Some points, one per row:
c(1.6, 0.9, 1.1, 0.1, -1.8, 0.6, 2.1, -0.8)
c(-0.3, -0.4, 0.8, -0.3, 1.1, -0.6, -0.6, 0.0)
c(-0.4, -0.8, 0.9, -0.9, 0.6, 1.2, -1.3, 0.5)
c(-1.1, 0.0, 0.5, 0.4, 0.6, -0.4, -1.0, 0.5)
c(1.5, -1.4, -0.5, -1.8, -1.8, -1.6, -0.4, -0.1)
c(-0.4, 0.0, 0.7, 1.7, 1.9, 0.7, -1.3, -0.7)
c(-2.2, 0.0, -0.3, 0.3, 0.3, 0.2, -0.2, -0.1)
c(0.3, 0.2, -0.4, -0.3, 0.5, -0.9, 2.0, -0.5)
c(1.6, 0.5, -0.7, -0.3, 0.4, 0.9, 0.4, -0.3)
c(0.1, -0.5, -0.4, 1.4, 0.2, -0.3, 1.3, -1.1)
c(0.9, -0.1, 0.6, -1.6, 0.6, -1.7, 1.8, -0.7)
c(0.7, -0.4, 0.4, -2.0, -1.8, -0.6, 2.2, -0.5)
c(-0.1, 0.7, 0.4, 0.3, 1.4, 1.3, 0.0, -0.6)
Then 22 other points, each followed by its number:
c(-1.5, -0.1, -0.4, 1.6, -0.5, -0.6, -0.1, -1.2) 0
c(-1.5, -0.8, -0.7, 0.0, -0.3, 1.2, -1.5, -1.0) 1
c(1.2, -0.3, 0.5, -0.8, 1.7, 0.1, 1.6, -1.2) 2
c(0.4, 0.6, 0.0, -1.1, 0.7, 0.2, 0.0, 0.1) 3
c(0.8, 1.1, -0.1, -0.2, -0.6, 0.7, 0.8, 0.9) 4
c(-0.9, 0.2, 0.2, 0.0, 0.8, -1.1, -1.1, 0.0) 5
c(-0.3, 0.2, 2.3, 1.1, 0.0, 0.5, 0.4, -0.7) 6
c(0.8, -1.9, 1.0, 1.2, 0.3, 1.2, 0.4, -0.3) 7
c(-0.1, -0.6, 0.4, 0.3, 0.2, 1.8, -0.7, -0.8) 8
c(0.3, -0.4, -1.1, -1.3, -0.4, -0.9, 0.2, 0.9) 9
c(-0.7, -0.6, 2.1, 1.2, 1.7, 3.4, 2.7, -1.9) 10
c(0.1, -1.1, -0.2, 0.9, -1.8, -2.1, -1.9, 0.2) 11
c(0.5, -0.4, -1.0, 1.8, -0.4, -0.4, -1.1, -0.7) 12
c(0.0, 0.4, -0.3, 1.7, -0.4, -1.4, -1.3, -0.4) 13
c(-0.1, 0.5, -0.7, -0.8, -0.9, -1.5, -2.8, 0.6) 14
c(1.3, -1.0, -0.8, -2.0, -0.1, -0.8, 0.8, 0.6) 15
c(0.3, -1.2, 0.4, -0.7, 1.3, 0.0, 3.5, -0.5) 16
c(-0.5, 0.4, -1.0, -0.2, 1.4, -0.4, 1.5, -0.8) 17
c(0.2, 0.6, 1.4, 1.1, -0.5, 0.1, 0.3, -1.3) 18
c(0.0, -0.3, 1.1, -1.8, 0.0, 0.6, 0.7, 0.2) 19
c(0.1, -0.3, 0.9, 0.3, 0.3, 0.6, 1.9, 0.1) 20
c(0.2, 1.0, -0.4, 0.6, 0.7, -0.2, -1.7, -1.8) 21
Which three of these numbered points are nearest to each point below, looking only along the 2 directions in which the first points spread most? Their numbers follow each, nearest first.
c(-0.8, -0.6, 0.0, 1.3, -0.7, 1.3, 0.1, -1.3) > 6 7 0
c(-0.9, -0.3, -0.1, 1.1, 1.8, 2.2, 0.8, -0.6) > 6 21 0
c(0.6, -0.4, 0.0, 0.9, 0.1, 1.6, -0.1, 0.9) > 0 7 12
c(0.4, 0.6, -2.2, 0.5, -0.7, -2.2, -4.3, 0.6) > 14 11 5
c(0.8, -1.4, 0.7, 1.8, 0.7, 0.1, -0.3, -1.0) > 0 7 8
c(0.9, 1.0, -0.2, -0.9, -0.2, 0.8, 2.1, -1.3) > 16 2 20
c(-0.4, -0.9, 2.4, 1.6, 0.5, 2.4, 3.3, -1.4) > 10 18 20
c(-1.0, -1.4, -0.3, 1.4, -0.3, -0.4, -2.6, -0.5) > 1 5 13
c(1.4, 0.1, 0.6, 0.7, 0.6, -0.2, -0.1, -0.8) > 17 7 18
c(0.5, 0.1, -0.5, 0.6, -0.6, 0.4, -0.5, -1.8) > 17 7 18
c(-0.6, -0.1, 0.1, 0.4, -0.6, 0.8, -0.7, 1.3) > 13 5 1
